(in the rows, 128 means zero)
One hidden turn or mirror swaps the rows below in pairs. Which row is each named row swapped with?
k495: [138 122 117 110 115 145 123 128 128 143 126 128 138 150 153  91 144 142
 104 127 124  90 105]
k244: [126 130 117 134 140 156 111 132 125 121 149 148 122 190 118 150 104 110
 113 133 124 123 121]
k574: [106 119 119 145  89 124 102 143 124 128 102 128 115 138 158 145 143 116
 130 128 105 108 145]
k604: [135 123 138 128 113 142 128  96  98 129 100 117 115  96 124 125 113 125
 149 167 137 143 127]
k672: [129 136 124 122 121 106 154 168 115 121 143 176 136 115 140 157 136 133
 108 113 146 137 124]
k5: [164 130 115 153 143 108 103  95 111 138 144 115 130 122 121 124  94 131
 112 141 137 129 109]
k450: [169 137 117 147 144 106 104 107 111 136 145 117 131 129 124 123 101 139
 100 131 142 130 105]
k961: [115 115 133 158  99 126 108 138 128 117  90 131 108 134 156 155 140 118
 133 136 102 108 130]
k704: [128 134 136 111 119 113 152 163 127 127 138 176 133 115 138 160 130 134
 106 125 146 143 120]
k317: [131  95 102 130 147 116 155 144 153 113 125 128 156 124  99 146 157 132
 125 117 139 124 108]
k963: [128 145 132 119 116 115 145 168 122 122 143 166 135 109 133 169 126 134
 109 121 139 140 105]
k335: [124 126 116 141 130 159 120 135 125 129 155 133 121 188 111 143 106 110
  98 131 120 114 117]
k93: [139  97 107 135 142 127 146 143 154 122 128 123 160 124  97 138 169 130
 115 120 135 124 102]
k866: [104 122 161 129 138 141 122 110 137 103 141 164 132 118 126 119 134 149
 129 115 160 143  91]
k231: [147  93  99 130 142 117 152 136 136 113 128 126 158 119  95 133 163 130
 125 119 131 125 105]
k965: [127 146 157 159 113 163 139 117  98 108 117 119 153 122 123 138 123 114
 149 136 146 131 155]
k572: [ 86 133 144 142 111 138  93 133 109 103 135 123 143 131 118 131 135  99
 135 122 147 145 146]
k791: [111  97 119 149 141 127 165 121 134 137  96 124 108 120 132 113 140 128
 133 111 109 115 154]
k403: [127 148 169 158 110 157 139 126 102 108 122 127 149 129 117 146 118 115
 144 122 132 148 149]
k269: [123 114 147 135 135 152 131 162 158 144 121 120 129 127 163 119 130 121
 125 107 109 126 158]
k184: [113 117 128 155 100 115 109 128 135 123  92 139 113 124 155 144 145 117
 138 128 106  98 143]
k136: [127 127 121 129 135 157 119 122 130 138 156 136 109 188 112 138 106 113
 110 139 132 115 121]
k555: [115 120 166 138 138 143 123 119 131 108 142 166 131 115 117 125 131 148
 122 118 162 150  92]
k278: [141 124 167 142  80 110 142 132 121 122 119 124 140 139 136 118 145 111
 136 119  94 108 117]
k103: [144 100 102 126 141 129 158 142 144 109 122 138 150 124  95 148 167 136
 130 118 134 124 110]
k776: [129 116 145 135 132 153 133 161 154 139 119 106 126 123 162 119 136 117
 119 105 114 131 156]
k659: [110 116 132 150  96 117  99 124 137 116  90 134 109 122 154 143 130 107
 139 138 113 110 138]
k864: [142  99  93 136 149 125 150 136 138 119 124 120 160 117  98 145 164 131
 126 118 132 126 110]
k353: [110 107 118 154 138 134 160 119 132 138 100 117 109 108 125 118 137 125
 136 110 106 116 156]
k793: [135 128 139 130 112 146 126  88 101 128 101 118 117 107 124 125 114 126
 140 173 148 145 126]
k868: [134 127 117 130 141 156 119 136 130 127 152 138 114 187 125 145 102 110
  95 140 131 124 123]
k229: [123 154 159 159 116 164 136 136  99 102 108 119 150 126 123 142 118 114
 128 125 139 138 157]
k30: [118 137 130 124 133 113 152 166 130 120 135 177 126 116 136 159 128 139
 105 131 146 137 116]
k84: [164 138 110 146 146 108  98 111 110 136 140 116 126 130 116 125  94 145
 111 142 141 128 112]
k423: [111 112 130 151 145 125 148 119 144 145  97 124 103 114 128 119 137 126
 138 106 106 112 153]
k660: [ 88 134 154 149 125 130  91 125 119 106 142 119 146 126 113 125 139 106
 135 120 148 149 149]
k453: [108  96 116 158 142 128 166 119 129 134  96 123 107 115 129 119 142 133
 138 120 114 125 152]
k523: [124 121 149 133 144 145 130 157 145 145 118 114 131 128 167 114 139 125
 122 101 112 136 160]
k631: [134 117 139 135 113 152 133 101  92 124 105 120 122 105 123 120 114 125
 147 177 148 147 129]
k247: [137 136 140 128 124 149 128  94 102 125 106 119 118 103 127 125 110 127
 148 167 150 149 127]
k977: [141  97  99 134 144 118 157 144 136 114 120 131 150 123  89 142 155 144
 121 123 130 121 110]
k392: [170 133 110 154 146 107 104 101 110 136 139 116 137 125 123 124 103 133
 113 136 131 136 109]
k74: [135 134 121 131 131 154 116 119 119 127 154 135 112 188 112 145 109 109
 117 131 130 113 113]
k803: [120 138 135 121 116 107 155 163 130 119 138 174 120 110 134 162 125 137
 111 133 135 144 115]
k536: [128 138 119 129 135 160 123 129 127 130 154 124 114 184 114 135  98 122
 106 139 128 113 130]
k873: [136 119 158 147 104 159 115 119 139 119 115 141 121 139 128 125 137 114
 133 164 133 175 113]
k141: [140 133 135 123 124 143 127  93 102 130  95 117 116 109 122 124 111 128
 151 166 137 144 135]
k413: [137 119 159 140  80 107 132 135 120 134 122 127 145 144 139 120 146 117
 135 130  88 109 114]
k357: [123 121 132 114 115 147 131 119 129 138 133 135 137 154 151  82 136 142
 105 118 126  94 107]
k711: [132 153 126 125 120 123 153 170 120 126 147 168 135 126 145 163 136 127
 110 129 137 143 116]
k695: [134 133 166 148  80 115 137 139 114 128 120 133 139 142 139 124 142 113
 137 122  90 110 119]
k707: [123 143 164 161 109 162 153 127 105 105 113 113 148 123 130 131 125 111
 145 127 143 123 154]
k135: [141 119 160 153 101 160 114 116 143 116 121 137 121 125 132 131 125 114
 131 164 134 175 121]
k213: [113 115 160 145 148 138 130 106 130 102 145 164 132 112 113 126 132 150
 125 109 156 149 101]
k626: [168 129 124 146 145 108  96 109 120 142 148 116 143 122 129 121 100 140
 107 137 138 137 112]
k576: [115 121 164 124 143 135 127 112 130 104 138 158 132 112 117 121 126 140
 123 106 164 154 101]
k929: [134 108 120 118 113 140 136 122 131 143 134 123 128 157 153  84 141 127
  98 123 125  98 100]
k805: [166 133 111 148 148 103  99 101 113 129 148 112 133 124 119 116 104 135
 115 131 140 133 109]
k603: [138 128 158 150  98 167 117 123 144 118 127 142 123 127 132 128 129 114
 135 168 140 171 118]
k746: [ 90 127 148 145 112 129  94 127 114  97 135 113 141 125 116 123 141  99
 136 119 149 141 143]
k111: [131 121 124 115 119 147 123 131 133 142 134 129 133 156 152  88 138 141
  98 122 127  94 109]
k458: [166 139 115 147 139 106 106 103 115 138 147 116 139 135 125 120  93 135
 111 142 139 127 108]
k246: [109 100 126 151 140 127 160 118 133 139  98 119 110 112 132 122 143 132
 131 107 112 111 155]
k900: [139  93 103 130 144 125 148 139 141 114 126 129 155 125  95 146 160 138
 116 118 141 124 105]
k404: [134 143 134 117 129 118 158 170 130 125 143 167 128 123 138 170 130 129
 103 127 143 146 110]
k434: [129 138 122 127 136 159 127 131 127 134 148 133 116 184 114 142 101 120
 106 146 129 107 112]
k28: [166 136 111 148 142 110  95 107 109 136 154 125 126 129 130 121  96 141
 115 132 139 129 120]
k823: [139  92  98 129 142 121 156 137 145 122 119 125 155 115  94 141 160 129
 122 116 135 118 112]

Swapped with k866: k357
Swapped with k111: k555
Swapped with k213: k495
Swapped with k961: k229
Swapped with k707: k659
Swapped with k711: k244
Swapped with k805: k231
Swapped with k184: k965

One hidden turn or mirror swaps the rows below in pairs. Which row is each named row swapped with?
k575: [ 97 143 108 125 140 139 140  86 127 144 130  94 182  94 132 116 128]
k474: [107 167 130 133 141 147 149 137 149 174 152 133 160 120 172 130 135]
k332: [143 166  99 102 123 118 124 114 106 164 150 100 138 103 167 112 113]
k239: [121 149 112 104  95 163 136  94 132 129 115 111 143 112 154 147 124]
k740: [126 173 137 126 100 150 133 137 130 146 138 113 148  80 160 109 164]
k910: [115 140 146  99 128 104 140 102 145 144 101 127 109 134 181 114 127]
k293: [110 177 137 136 147 131 139 152 172 136 125 117 115 112 130 124 147]
k272: [102 139 136 128 111 122 116 144 113 159 154 132 112 119 120 121 136]
k515: [128 165 123 115 111 149 162  95 148 148 128 163 137  89 147 110 127]
k396: [ 91 187 102 133 132 137 150 134 129 132 149 112 144  86 136 146 148]
k303: [118 142 127 105 138 115 131  90 124 135 134 109 171 133 114 145 118]
k292: [105 146 132 130 173 124 146 106 143 106 100 128 158 125 148 112 156]
k787: [114 144 137 121 143 113  99 114 114 170 131 123 138 144 166 120 164]
k144: [123 136 132 101 127 116 127 139 154 147  81 117 143  99 144 134 167]
k492: [137 144 124 113 125 106 102 109 110 126 106 133 146 113 147 129 180]
k302: [106 150 134  86 142 119 107 109 128 167 122 106 160 133 165 115 164]
k605: [120 175 154 145 121 104 150 115 142 136 142 118 141 107 127 157 124]
k870: [127 118 107 125 135 138 145  94 148 160 126 129 150  84 134 137 112]
k177: [105 156 110  99 154  97 123 143 122 114 109 107 159 132 153 133 143]
k468: [110 152 104  87 127 161 123 122 119 131 115 103 110 114 137  92 151]
k671: [ 97 163 132  94 147 142 114 142 112 142 119 154 138 122 132 114 109]
k897: [138 152 115 113 132 129 119  97 139 160 146 111 138 100 196 113 113]
k7: [125 147 110 112 156 149 157 112 148 130 100 137 135  70 137 122 118]
k308: [126 155 123 111 121 112 125  80 148 126 145 107 132  98 174 121  99]
k792: [102 170 123 152 115 144 114 109 127 143 163 128 138 127 162 123 156]
k37: [ 99 155 108 131 138  97 129 124 133 154 120 117 113  64 161 105 133]
k315: [ 95 147 143 113 133 143 162 132 111  97 141 107 115  99 151 113 130]
k109: [135 134 106 103 127 109 169 113 128 142 145 115 129 137 167 105 159]
k64: [106 146 138 139 165 132 150 110 141 114 100 134 167 129 143 113 158]
k924: [111 123 102 135 149 131 103 112 106 143 105 132 153  88 168 110 137]
k290: [133 142 133  78 125 154 131 122 139 138 124 129 107 110 128 104 160]
k309: [130 156 124 145 102 152 109 125 128 140 125 134 149  85 143 113 165]
k569: [117 165 154 153 120  98 149 110 142 144 132 112 146 107 130 152 132]
k503: [114 147 139 108 150 102 147 136 154 149 136 115 110 133 151 122  98]
k12: [ 85 158 108 132 142 101 131 125 139 136 119 128 112  66 150 101 139]
k337: [116 141 130 153 136 132 168 121 121 103 132  92 126 102 155 111 153]
k356: [126 150 137  82 145 143 155 103 124 111 134 138 110 112 136 102 149]
k751: [139 169 120 143 136 117 114 124  91 153  93 130 142 100 141 131 137]
k611: [ 91 162 106 151 136 127 116 125 135 155 128 123 125 139 127  91 149]
k457: [ 99 170 137  99 151 122 113 135 109 139 123 157 141 116 142 128 101]
k179: [137 172 121 120 179 115 126 120 149 149 104 129 164 104 155 143 129]
k589: [119 139 156 118 129 116 156 145  98 125 129  87 133 125 136 114 140]
k218: [122 109 144 122 140 134 151 143 132 134 123 119 110 135 156 114 123]
k354: [108 136 114  90 143  97 135  88 125 133 141 112 164  94 137 126 112]

Swapped with k179: k293
Swapped with k272: k924
Swapped with k611: k751
Swapped with k144: k474

